In the rows, 128 means zero.
Each path below is one point turned by a fixed rotation once a step. After each direction that follows a path, write how fast that rotation turns it, in deg/step (0 if it stays still).
Each turn is a multiple of 5 degrees from 10 to 175, or 0.
Each row of a path follows its step; steps can be skipped.

step 0: 157, 88, 147, 135, 108, 146, 101, 130, 131, 141, 134, 117, 94, 127, 160, 129, 132, 165, 116, 147, 107, 113, 132, 67, 82, 135, 149, 171, 111, 146, 90, 52, 167, 154, 107, 82, 69, 118, 115, 86, 117, 125, 185
step 1: 154, 102, 135, 150, 154, 188, 108, 99, 101, 92, 114, 67, 110, 163, 134, 139, 141, 112, 91, 150, 174, 103, 105, 100, 113, 146, 143, 215, 120, 160, 99, 102, 112, 93, 111, 101, 117, 144, 105, 109, 170, 103, 156
step 2: 193, 74, 159, 126, 95, 149, 116, 149, 115, 155, 113, 96, 111, 121, 104, 134, 159, 100, 122, 163, 142, 106, 193, 142, 72, 175, 106, 169, 126, 144, 110, 118, 77, 109, 98, 107, 152, 155, 65, 123, 137, 131, 131
step 3: 198, 120, 160, 154, 99, 118, 84, 143, 105, 151, 107, 101, 134, 142, 74, 118, 184, 163, 97, 133, 143, 121, 157, 161, 151, 146, 142, 166, 88, 141, 126, 117, 126, 109, 91, 118, 164, 192, 177, 91, 127, 121, 110
step 4: 129, 113, 142, 125, 129, 140, 128, 149, 112, 158, 130, 144, 103, 90, 104, 140, 119, 123, 124, 129, 117, 126, 123, 166, 105, 178, 119, 186, 118, 122, 142, 42, 134, 123, 97, 145, 177, 176, 180, 48, 108, 168, 139
step 5: 115, 94, 137, 149, 156, 147, 76, 178, 108, 107, 125, 143, 159, 116, 149, 76, 91, 114, 120, 121, 169, 66, 114, 135, 139, 172, 148, 148, 114, 158, 129, 57, 169, 121, 81, 135, 168, 163, 151, 133, 95, 118, 125
step 6: 177, 95, 149, 105, 113, 145, 123, 154, 109, 131, 155, 137, 76, 133, 173, 72, 120, 119, 149, 137, 76, 79, 126, 118, 123, 160, 179, 135, 91, 138, 93, 58, 175, 144, 123, 117, 163, 133, 104, 127, 124, 109, 172
step 7: 150, 139, 173, 135, 152, 164, 126, 128, 47, 86, 141, 112, 115, 144, 125, 80, 155, 140, 109, 122, 173, 126, 125, 101, 99, 116, 171, 148, 104, 133, 118, 95, 155, 136, 135, 80, 139, 154, 95, 82, 133, 82, 193
step 8: 165, 117, 122, 126, 130, 163, 129, 85, 118, 124, 132, 98, 91, 113, 101, 103, 133, 109, 79, 97, 150, 124, 186, 128, 68, 174, 149, 178, 136, 108, 86, 107, 123, 104, 132, 152, 138, 153, 55, 102, 85, 99, 157
step 9: 145, 126, 144, 180, 115, 127, 94, 109, 91, 159, 102, 106, 113, 142, 88, 142, 145, 157, 101, 105, 158, 64, 164, 145, 111, 199, 164, 120, 90, 166, 113, 154, 120, 90, 127, 99, 162, 152, 101, 82, 95, 113, 101
131, 130, 125, 139, 124, 126, 126, 139, 116, 129, 132, 116, 137, 127, 142, 142, 118, 110, 128, 138, 121, 122, 116, 117, 148, 124, 136, 125, 135, 150, 116, 120, 123, 131, 128, 129, 128, 121, 120, 136, 128, 143, 150 -> 70
146, 143, 120, 125, 129, 135, 126, 115, 118, 123, 125, 131, 144, 139, 135, 138, 149, 119, 122, 129, 129, 127, 147, 133, 124, 142, 118, 138, 126, 124, 120, 144, 124, 116, 143, 116, 120, 124, 121, 124, 124, 138, 136 -> 55
135, 119, 120, 131, 127, 136, 105, 118, 113, 130, 148, 132, 129, 128, 111, 120, 134, 122, 123, 122, 112, 126, 128, 104, 125, 139, 131, 134, 139, 131, 134, 114, 124, 130, 123, 113, 141, 134, 126, 122, 130, 126, 116 -> 0
125, 117, 131, 119, 129, 150, 120, 140, 145, 130, 115, 123, 128, 135, 138, 127, 124, 125, 113, 141, 118, 146, 130, 131, 137, 125, 126, 138, 120, 124, 135, 131, 117, 130, 110, 105, 125, 137, 133, 131, 131, 142, 125 -> 25
147, 118, 131, 120, 113, 114, 122, 125, 134, 145, 137, 115, 126, 128, 139, 125, 126, 132, 130, 137, 134, 121, 124, 113, 132, 131, 128, 101, 115, 117, 122, 140, 136, 126, 139, 114, 132, 139, 141, 125, 123, 131, 128 -> 110
136, 107, 136, 122, 116, 117, 111, 128, 125, 117, 124, 134, 148, 119, 132, 124, 125, 137, 117, 114, 135, 132, 144, 118, 132, 116, 135, 137, 138, 124, 135, 134, 131, 127, 120, 142, 114, 125, 134, 138, 115, 126, 141 -> 145

step 0: 130, 157, 67, 109, 180, 147, 95, 162, 105, 150, 111, 98, 121, 177, 138, 105, 113, 142, 197, 139, 129, 102, 134, 74, 184, 122, 163, 162, 147, 164, 187, 143, 164, 117, 149, 155, 91, 139, 99, 148, 162, 148, 100
step 1: 139, 124, 131, 126, 95, 130, 150, 157, 134, 125, 94, 132, 64, 79, 130, 137, 125, 161, 124, 133, 157, 165, 193, 116, 142, 97, 140, 190, 93, 139, 82, 126, 201, 75, 105, 131, 131, 151, 84, 124, 91, 83, 160
step 2: 117, 141, 174, 120, 165, 170, 133, 167, 114, 137, 137, 157, 174, 176, 135, 214, 136, 105, 87, 153, 117, 104, 158, 181, 134, 152, 124, 148, 109, 188, 97, 147, 130, 154, 149, 183, 123, 105, 140, 130, 78, 114, 157
step 3: 156, 85, 189, 107, 70, 127, 136, 154, 170, 122, 108, 147, 166, 169, 98, 122, 137, 164, 179, 118, 95, 115, 91, 126, 183, 129, 150, 93, 81, 106, 96, 105, 99, 80, 160, 131, 89, 127, 169, 101, 142, 120, 100
step 4: 133, 83, 115, 98, 164, 132, 88, 107, 157, 173, 92, 156, 114, 123, 125, 137, 155, 154, 158, 43, 127, 79, 108, 145, 106, 115, 107, 155, 128, 129, 137, 123, 173, 122, 140, 94, 130, 92, 128, 186, 147, 207, 169
step 5: 171, 99, 101, 134, 157, 101, 114, 200, 102, 118, 125, 105, 106, 68, 129, 174, 131, 94, 98, 137, 138, 92, 137, 118, 182, 98, 102, 92, 103, 75, 204, 108, 163, 121, 111, 141, 108, 163, 120, 94, 101, 148, 144
step 6: 126, 132, 114, 183, 133, 145, 127, 145, 69, 191, 62, 126, 135, 151, 128, 108, 96, 137, 121, 137, 104, 137, 126, 119, 130, 128, 151, 104, 181, 161, 131, 89, 180, 87, 123, 216, 145, 97, 130, 156, 92, 91, 94
step 7: 118, 127, 217, 74, 61, 137, 161, 113, 145, 145, 119, 79, 64, 118, 163, 128, 147, 145, 89, 132, 85, 168, 99, 173, 141, 135, 100, 136, 112, 152, 142, 121, 160, 122, 171, 125, 138, 118, 120, 121, 101, 89, 159
step 8: 120, 128, 151, 175, 140, 131, 130, 100, 174, 171, 167, 106, 148, 179, 165, 172, 121, 98, 127, 137, 116, 100, 146, 104, 188, 141, 101, 104, 123, 177, 119, 175, 159, 155, 153, 115, 69, 107, 183, 150, 166, 181, 121
step 9: 178, 93, 150, 134, 105, 107, 135, 158, 180, 159, 65, 149, 135, 114, 110, 110, 160, 118, 181, 72, 176, 146, 131, 91, 186, 117, 156, 117, 116, 122, 157, 143, 130, 170, 87, 100, 103, 147, 77, 141, 149, 88, 103
134, 136, 133, 130, 140, 131, 130, 130, 124, 139, 134, 133, 130, 115, 139, 134, 130, 107, 111, 140, 134, 121, 147, 137, 120, 124, 113, 118, 117, 127, 123, 140, 133, 119, 140, 110, 133, 128, 133, 118, 136, 136, 147 -> 120
113, 117, 123, 116, 119, 114, 121, 127, 121, 149, 118, 141, 119, 122, 130, 136, 121, 125, 136, 138, 129, 131, 129, 122, 137, 128, 114, 140, 122, 125, 136, 140, 107, 129, 125, 123, 122, 138, 132, 142, 141, 144, 118 -> 80
116, 128, 122, 122, 124, 140, 126, 131, 132, 115, 135, 115, 118, 128, 123, 160, 129, 129, 121, 120, 104, 124, 133, 139, 129, 124, 112, 121, 132, 131, 127, 124, 120, 141, 120, 123, 136, 129, 105, 133, 131, 132, 133 -> 130
125, 133, 123, 115, 127, 131, 116, 125, 146, 143, 134, 115, 120, 114, 132, 120, 117, 125, 135, 112, 118, 129, 146, 134, 122, 145, 132, 145, 126, 134, 130, 110, 125, 116, 127, 117, 131, 124, 137, 114, 117, 130, 120 -> 115
123, 145, 126, 124, 115, 135, 133, 126, 117, 123, 124, 120, 132, 121, 130, 137, 118, 121, 121, 133, 125, 142, 114, 112, 122, 121, 111, 145, 116, 153, 127, 138, 141, 115, 127, 139, 125, 123, 128, 119, 123, 122, 119 -> 65
125, 129, 121, 133, 114, 140, 135, 140, 122, 123, 120, 141, 127, 125, 135, 121, 117, 113, 141, 122, 113, 124, 135, 117, 132, 116, 147, 109, 132, 134, 120, 129, 125, 114, 132, 107, 130, 117, 123, 142, 130, 123, 116 -> 130
133, 103, 119, 127, 134, 121, 130, 140, 113, 127, 117, 120, 127, 111, 142, 120, 131, 126, 127, 132, 122, 126, 137, 125, 130, 132, 132, 131, 141, 142, 106, 137, 122, 135, 123, 144, 141, 139, 122, 114, 117, 130, 131 -> 80
123, 109, 121, 140, 143, 159, 124, 102, 116, 139, 138, 135, 133, 129, 117, 128, 122, 122, 141, 137, 123, 133, 124, 136, 130, 136, 128, 131, 132, 130, 125, 134, 139, 129, 128, 126, 121, 126, 122, 130, 117, 137, 126 -> 175
